In the rows, zero is written as 128.
T: 4 groups of rows, each row roughly a mix of its group's hidden directions
T (147 x 10)
[[172 177 154  95 106 159 120 136 127 162]
 [137  89 184 151 142 124 158 123 140 175]
 [131 137 163 118 116  83 182 113  99 163]
 [123 155 118 154 144 159  72 175 113 149]
 [143 172  80 109 103 151 122 114  80 112]
 [166  73 154 121 117 177 122 101 139 142]
 [105 180 135 130  95 170 130  85 153 115]
 [134 141 187 153 143  90 126 162 156  99]
 [155 158 133 166 162  87 102 149  95 153]
 [125 126 199 175 141 147 116 152 139 122]
 [165 120 110 101 136 134  76 115  72 141]
 [193 133 151 153  85 130 136 105 118 158]
 [155 170 193 126 105 129 126  95 138 112]
 [120  99 157 130  79 142 144  79  89 110]
 [121  94 113 117 158 131  79  99 168 166]
 [154  88 119 146  95 180 101 110 157 107]
 [173 103 115  80 104 179 125 136 136 107]
 [122 121 154  78 123 190 135 101 156 120]
 [ 78 124 119 102 190 146 144 147 117 151]
 [157  73 143 155  89 131 104 136 170 121]
 [111 129 161 175 137 103  74 155 155 125]
 [113 104 184 107 163 110 168 150 126 155]
 [107  93 118 120 181 123 166 118  84 102]
 [137 145 183 119 134 124 170 187 138 130]
 [157 181  94 164 128 145 144 164 100 122]
 [179 139  99  80 122 151 102 138  90 136]
 [154 180 112 176 122 132 150 109  92 103]
 [105 155  85 161 126  84 133 149  83 116]
 [ 58 107 132 130 123  93 171 142 126 136]
 [162  82 165  89 133 121  97 129 144  92]
 [103 149 130 178 167  96 101 138 138 170]
 [115 144 132 112 201 133 100 143  96 155]
 [122 151 134 136  98 111 159  63  88 141]
 [119 126 135 168 116 178 113  73  97 142]
 [ 90 119 142 158 156 143 158 159 184 117]
 [120 148 137 171 131  87  94 143 155  78]
 [125 120 112 151 148 105  63 138 179 118]
 [130 111 132 152 142  91 175 191 135 135]
 [114 183 133 131 176 161 133 149 153 160]
 [148 130  77 130  99 123 157 180 159 146]
 [ 60 133 151 173 144 115 134 100 113 118]
 [104 117  89 166 159 109 130  94  82 105]
 [177 177 180 111 110 130 131 116 108 120]
 [186 142 143 132 122  99 129 182 127 163]
 [157  69 115 105  97 116 154 137 119  85]
 [ 64 132 126 168 152 130 108 157 139  93]
 [176 114 142 157 107  88  83 134 140  97]
 [135  66 157 160 112  83 121 131 142 149]
 [123 132 150 131 115 165 197  97 101 142]
 [148 130 134 179  85 114 175 101 152 114]
 [120 127 144 165  81  67 136  95 124 132]
 [ 85  68 115 158 151 108 117 102 149 120]
 [158 198 127 112 131 149 129 155 123 167]
 [185 151 104 114 122 189 126 115 130 113]
 [143 152 142  90 115  62 127 123 162 104]
 [123  83 156 135 132  95 186 116 151 101]
 [ 98 118 124  70 177 151 127 143 153 151]
 [ 86 185 149 139 146 137 113 118 126  79]
 [178 121 160  71 130 139 138 134 145 165]
 [ 95 168  89 170 149 107  94 115 151 118]
 [129 141 114  88  79 140 168  95 113  90]
 [167 123 124  72  79 157 154 128 117 117]
 [118 181 131  81 111 172 115  97 117 141]
 [109 129  81 117 158 163  94 132  79 148]
 [140 146 101 126 135  68 168 108 116  85]
 [102 175 119 156 137  72 145  96 128 149]
 [192 153  99 123 127 124 123 160 122 173]
 [119 109 135 151  90 168 116  65 128 153]
 [105 119 167 163  99 112  92  78 120 149]
 [ 95 109 105 172 169 136 109 110  79 120]
 [135 163 110 180 114 123  86 174 145 140]
 [114  67 166 155 118 140 166 113 155 130]
 [125 118 201 177 140 126 135 134 143 107]
 [134 113 136 108 148 115 187 158  79 155]
 [109 149 114 176 117  82 108 144 155  85]
 [ 96 172 104  64 143 139 142 148 125 145]
 [101 138  97  76 126  87 114 142 120 174]
 [151 105 130  65 130 138 131 130  69 119]
 [122 162 166  76 144 170 143 117 158 144]
 [176 104 126 116  70 149 117  95 153 139]
 [116 113 125 148 116 118  70  66 112 111]
 [128 136 179 122 171 176 121 157  97 125]
 [117 136 125 167 122  75  77 109 103 152]
 [175 127 180 114 127 146 157 118  82 146]
 [171  79 150 121 129 187 127 126 136 150]
 [140 115 117 119  74 127 144  84 172  94]
 [101 168 108 153 192 155 126 134 139 107]
 [119 132 119 148  99 176 119 104  64 111]
 [168 162 151 164 116  80  97 140 131 103]
 [100 105  82 149 170 151 120 139  80 134]
 [156 132 127  82 134  87 131 189 127 149]
 [135  71 151 166 152 137 135 130 179 144]
 [121  79 123 193 116 120 111 121 160 107]
 [140 101  85  80 101 155 131  96 118  94]
 [109 118 119 163  93 100 141 138 184  89]
 [ 98 146  90 154 103 146  99 148 118  73]
 [ 95 115 117  87 156 175 151 116  90 151]
 [125 128 104 146  94  75 118 151 165  84]
 [119 153 118 205 140 121  92 133 108 118]
 [154 154 177 147 145 169 161 161 110 114]
 [141 161 175 151 128 123 171 182 124 131]
 [113  94 152 135 100 147 110  75 154 171]
 [116 106 115  99 101 136 116 136 171  63]
 [122 113 143 192  99  92 123 123 172 121]
 [117 122 105 185  83 135 149 106 167 146]
 [127  83 133 153 133 187  84 115 145 112]
 [165 123 144 142 138 140 115 126  72 186]
 [115 153  89 180 109 139 120 103 152 173]
 [159 132 186 125 108 139 105 109 150  77]
 [ 62 121  88 131 169 123 108 145 140 114]
 [154 121 120 182 148 125  95 130 172 169]
 [ 81 146 122 116  94  92 145 124 116  72]
 [143 146 134 168 141  72  89 152 117  95]
 [ 82  68  96 140 136  92 146 126 141 134]
 [140 137 123  79 123 119 176 188 127 137]
 [122 123 129 113  72 119 119 133  67  89]
 [152 102 173  74 126 108 103 148 152 153]
 [158 108 127  67  96 144 114 108  92 106]
 [120 146 125  80  80 101 140 139 105 176]
 [101 144 137 165 111  71 165 155 157 125]
 [130 113 118 161 107 164 166  68 103 130]
 [116 137 130 115 175 110 160 169 152 179]
 [149 125 175 121 172 133  78 127 102  99]
 [135 188 154 117  94 121 182 128 117 117]
 [151 128 133 103  69 131 139 132 185 154]
 [122 146  90  86 157 161 105 131  78 142]
 [154 102 132 137 115 171 149  81 178 138]
 [123 136 150 101 164  70 141 173 130 153]
 [110 115 175 165 141 138 180 112 120 166]
 [197 160 142 111 114 169 106 125 130 137]
 [148 148 109  83 109 188 124  94 123 109]
 [118  85 136 189 115 141 142  91 131  94]
 [105 178  93  87 126  89 133 126 120  94]
 [ 95 132 153 155 129 121 183 145 181 121]
 [118 134  66 146 103  81  98 105 139 131]
 [183 111 150 102 151 119 133 143 129 187]
 [ 78 116 111 107 130 147 191 139 154 146]
 [131 161 107 136 113  81  77 160 160 131]
 [132 118 148 128 166 156 173 173 172 133]
 [129 147 142 166 164  90 142 120 143 187]
 [101 102  92  94 159 153  77 122 153 137]
 [120  94 171 158 138 189 151 119 112 137]
 [116 128 177 169 173 108 115 158 121  97]
 [ 99 108 110 111  91 145 112  60 113 116]
 [138 140 162 196 154 102 128 162 135 139]
 [164 111 116 140 104 137 149 111  65 167]
 [147 136 167 131 158 114 111 149 196 146]]
the two rows of each list that fit no group, in list order (the others fit one group, some only roughly)
  * j312: [122 124 118 126  83  90 166 140  96  77]
  * j620: [158 159  61 149 119 118 110 125  90 131]
  * j897: [117 127 133 192 152 153 117 185 130 129]
  * j471: [140 151 180 155 113  91 140  91 148  93]
  * j189: [128  64 119 141 135 160 147 108 156  86]
  * j738: [145 140 160  92 131 110 170 149  77  99]
  * j181: [108 178 183 136 140 109 175 119 120 129]
  * j172: [ 90 118 168 132 146 136 175  79 151 123]
  * j851: [118 137  89 134 129 133 126  56  88 113]
  * j765: [134 132  97  95  98  73 141 169  97 123]
  * j538: [167 119 164  81 105 135 126  87 165 140]
  * j923: [123  90  73 125 141  94 149 161 110  95]
  * j456: [155 146 208 123 122 159 129 124 147 126]
	j181; j538
  * j885: [105 112 128  58 131 130 124  89 131  88]
  * j247: [112 152 104  93 141 140  58 141 115 150]
  * j64: [139 104 169 155 114 110 163 107  70 142]
  * j751: [127 166 108  93 108 127 136  58 116 113]
  * j269: [103 105 111 139 119  72 109  76 153 109]
  * j286: [ 88 113 151 154 114 179 145  91 111  98]
  * j185: [ 95  93 141 129 170 113 134 153 137  69]
  * j993: [120 136 127 165 170 110 125 195 131 102]
  * j649: [178 169 119 143 134 123  73 160 136 121]
  * j824: [107 130 105 179 136 172  89 115  94 148]
	j64; j649
  * j151: [ 96 141 140  81 115 175 174 106 120 122]
  * j592: [134 118 128 193 121 131 139 184 159 138]
  * j407: [146 117  68 148  99  93 104 142 139 166]
  * j443: [105 116 154 104 146 177 163 126 147  77]
  * j301: [ 88 131  99 145 141 134 118 174 167  82]
  * j804: [150 119 149  90  94 120 160 116 116 190]
  * j892: [147  85 142 132  86 152 151 155 173 100]
  * j641: [164 175 161  91 106 128 102 115 131  91]
  * j611: [117 124 165 147 178 169 132 168 123  95]
  * j513: [145 151 165 141 104 156  79  79 138 143]
  * j510: [140 123 186  91 159 132 156 100 106 100]
	j804; j611
  * j55: [ 90 192 161 110 159 133 134 154 129 141]
  * j707: [151 144 118  61  87 122 104 114 106 149]
  * j412: [145 171 168  96 154 150 122 117  77 130]
  * j667: [117 124  49 131 149 134 102  96 120 117]
  * j81: [ 95 132 156 132 137  56 163 118 121 144]
  * j20: [158 179 141 132  89  99 104 118 150  89]
  * j863: [132 139  95  48 119 115 117 103 123 139]
  * j7: [179 140 157 148 153 158  74 136 125 142]
  * j959: [158 128 112 170 128  83 153 177 127 155]
  * j603: [142 146 161 147 107  55 125 155 140 140]
  * j554: [ 69 108 175 126 138 104 148  90 120 115]
  * j853: [166 100 150 137 153  90 147 161 112 175]
	j7; j603
  * j756: [123 167  95 185 159 119 142 148 129 165]
  * j425: [125 137  96  64  90 133 133 128 173 134]
  * j131: [153 105 104  94 139 142  87 106 116  71]
  * j61: [ 90 102 132 144 131 179 128 100 162  85]
  * j297: [ 70 152 166  90 102 149 127 100 127 136]
  * j692: [112 167  96 121 171 136 119 189 119 122]
  * j742: [156 103 148 155 161 126  73 105 166 139]
  * j362: [164 109 185 127 132 159 115 145  91  96]
  * j451: [152 139 126 153 181 185 105 148 112 116]
  * j507: [115 108 105  87 103 108 122  58 129 135]
  * j367: [166 136  99 133 157 116  74 173 143 146]
	j362; j451
  * j509: [ 97  70 131 101 166 158 128 159 127 147]
  * j612: [151 142 141  87 102 132  93 122 104  67]
  * j921: [141 159 136 147  82  94 113  71 148 117]
  * j150: [168 105 130 149 148  85 112 167 156 165]
  * j85: [109 101  63  91 150 123 140 110  94 128]
  * j515: [147 119 192 159 131 135 180 143 138 113]
  * j721: [145 133 140 117 118 117  52  87 111 143]
  * j996: [ 90 159 158 117 169 117 120 183 117 147]
  * j505: [141 208 138 118 161 152 144 131 124 128]
  * j386: [ 93 154 138 101 124  96 172 182 117 136]
	j996; j505
  * j6: [183 126 151 101 145 159 108 102  84 114]
  * j77: [145 164  53 142 110 141 129 136 104 141]
  * j497: [171 117 193 156 136 155 123 134 154 112]
  * j680: [ 80 136 168 140 132  82 173 105 125 124]
  * j859: [132  91 179 153  99 131 129 133  72 141]
  * j764: [113 155 191 151 132 166 114  91 136 113]
  * j745: [128 117 155 144 154 111  88  93  80 168]
  * j420: [122 105  86 142 168 152  73 152 107 121]
  * j180: [147  70 131 135 173 139 119 137 107 175]
  * j219: [136  94 122 205 162 136 129 127 141 117]
	j6; j420
  * j511: [122 115 146  63 148 174 106 109 110 147]
  * j540: [110 100 176 120 179 160 144 161 110 126]
  * j673: [123 160 135 188 109  92 146 160  96 126]
  * j324: [145 130  95 155 130 137 123 120 120 208]
  * j254: [166 124  98 161  81 121 125 109 122 180]
  * j752: [158 122 138 141 146  86  89 161 108 177]
  * j298: [158 135 161 109  93 147 102 114 146 188]
  * j69: [111 109  94 156 139  54 122 112 139 143]
  * j380: [133 103 130 161 115  74 178 107 139  99]
  * j398: [ 81 143  93 100 121  84 112 118  90 105]
  * j201: [172 126 133  80 140  94 137 117 114 181]
  * j401: [138 126 101 184 128 123 134  84 109 177]
  * j441: [156 162 113  99  82  83 150 122 160 120]
  * j482: [107 176 104 157  85 107 158 127  93 112]
	j69; j401
  * j867: [111  98 139 101 120 130  66 106 173 111]
  * j906: [118 153 152 138 153 108 161 151  62 107]
  * j118: [115  82 137 151  99 138 109 127 182  86]
  * j504: [134 131 139  94 128 172 137 115 168 188]
  * j555: [102 179 144 125 124  81 120 160 105 164]
  * j878: [ 92  99 184 122 120 134 173  92 132 120]
  * j106: [135 174 101  92 117  71 132 125  94 121]
  * j83: [117 119  59 111 111 138 144 136 129  75]
  * j382: [141 120 103  94 109 193 145 119 138  87]
  * j30: [ 93  76 157 136 168 154 116 131 163 112]
  * j74: [131  75 155 162 115 123  98  93 124  87]
	j867; j83
  * j889: [114 121 133 143 204 175 138 143 123 127]
  * j60: [180  96 122 132 155 107 103 159 162 160]
  * j353: [117 149 190 136 101  87 105 115  94 123]
  * j447: [136 147 147 151  71 115  72 106 127 146]
  * j711: [127 149 106 151 164  85  71 106 140 146]
  * j474: [135 116 138  92 157 168  82  90 146  99]
  * j595: [156 181  98 166 121 147 147 144 113 168]
  * j723: [153  55 131 138 140 124  81 119 140 118]
  * j749: [105 108 143 173 104 149 157 101 175  98]
  * j87: [128  56 139 113 155 106 123 162 139 100]
  * j919: [131 103  80 120 141 159 127 121 126 196]
  * j734: [185 151 102 110 104  98 118 122  94 164]
	j889; j447
  * j862: [112  80  77 128 143 181 125 125 133 153]
  * j264: [122 143 161  58 140  99 112 164 123 121]
  * j431: [115 135 148  81 112  63 158 116 107 126]
  * j25: [122  93 173  92 117 137 107  91 129  80]
  * j815: [ 92 190 134 107 118 115 146  99 124  86]
  * j143: [152 169 163 142 117 167  92  88 125 152]
  * j735: [150 137 158 135 134 105 165 195 115 101]
  * j361: [ 60 112 101 120 128 139 153 140 170 109]
  * j940: [145 142  58 133 119 137 160 106  87 126]
  * j506: [140 193 122 134 165 169 145 159 132 118]
	j862; j815
  * j575: [126  90 189  88 106  97 138 144 141 135]
  * j675: [115 115 163 136 193 122 139 124 162 167]
  * j129: [139 126  80 100 128  77 125 160  88 148]
  * j881: [145 131 132  83  83 129 150  72 148 147]
  * j899: [134 157 144 110  98  93  92  67 137 119]
  * j871: [143 166 113 138 120  81 157 184 120 147]
  * j536: [118 180  89 137 179 117 113 160 139 144]
  * j98: [170 182 131 137 102 161 150 167 134 142]
  * j320: [168 172  96  93 105 147 116 108 124  89]
  * j488: [ 94  98  73 122 146 130 131 103 107 175]
  * j105: [116 121 144 111 207 123 115 160 122 150]
	j320; j488
  * j203: [112 183 145  98 136 155 172 122 101 156]
  * j882: [143 172 141 164 120 116 174 128  88 164]
  * j309: [189 104 168 105  98 141 125 144 137  97]
  * j772: [144 113 172 134  97  85 141  85  99 153]
  * j679: [165 115 149 191 144 122 154 168 144 127]
  * j596: [153 196  97 123 106  96 112 106 119 116]
  * j307: [123 126 135  50 107 114 117  93 149 142]
  * j980: [136 128  91 167 104  71 129 156 162 135]
  * j395: [ 78 104 144 144  99 148 173 107 144 163]
  * j842: [155 165 109  97  93 140 154  76 104 127]
  * j32: [ 97 128 110 143 164  78 160 140 108 171]
  * j521: [148 130 132  73 109 133  73 114 135  87]
  * j787: [150 121  93 172 137 126  71 137 152  94]
  * j600: [123 174 125  96 148 145 123 146 148 192]
	j32; j787
  * j761: [ 95 141 118 147 146 116  82 124 102  67]
  * j117: [119  79 126 151 135 156 179 118 140 174]
  * j313: [155 190 128 164 115  90 127 121 128  95]
  * j27: [ 76 123  93  83 126 125 162 149 125  95]
  * j682: [107  91 140 105 120 135 100  77 125  75]
  * j227: [126 132 126 212 151 129 129 149 114 108]
  * j36: [109  81 101  69 157 134 114 147 111 113]
  * j558: [125  95 148  99 128 149  78 116 140  72]
  * j870: [123 152 109  79 132 165 145 113 147 185]
  * j925: [145 118 113  62 126  97 159 114 120 167]
  * j224: [176 100 132 146 138 119  64 144 136 157]
  * j732: [139 124 146 177 116 128 110 100 141 195]
  * j378: [ 56 133  91 118 115  93 121 145 146 127]
	j925; j378
  * j977: [150 142 166 138  89 111 133 180 137  84]
  * j437: [160 140 183 135 126 108 161 104  78 136]
  * j499: [108  70 145  97 112 162 143  97 135 161]
  * j593: [155 155 129  89 155 148 176 161  97 112]
  * j617: [127  74 154 140 126 155 152 124 187 145]
  * j924: [130 121 189  99 132 144  85 147 164 148]
  * j563: [153  77 151 164 144 131 156 147 151  87]
  * j657: [141  82 143 133  77 177 138 129 130  95]
  * j668: [100 162  88 168 114  91 115 128 160  99]
  * j949: [106  77 129 118 159 176 126 166 111 154]
  * j533: [130 119 158  73  87 142 113 115 168 159]
  * j581: [147  91 156 136 118  68 108 150 114  89]
	j977; j437
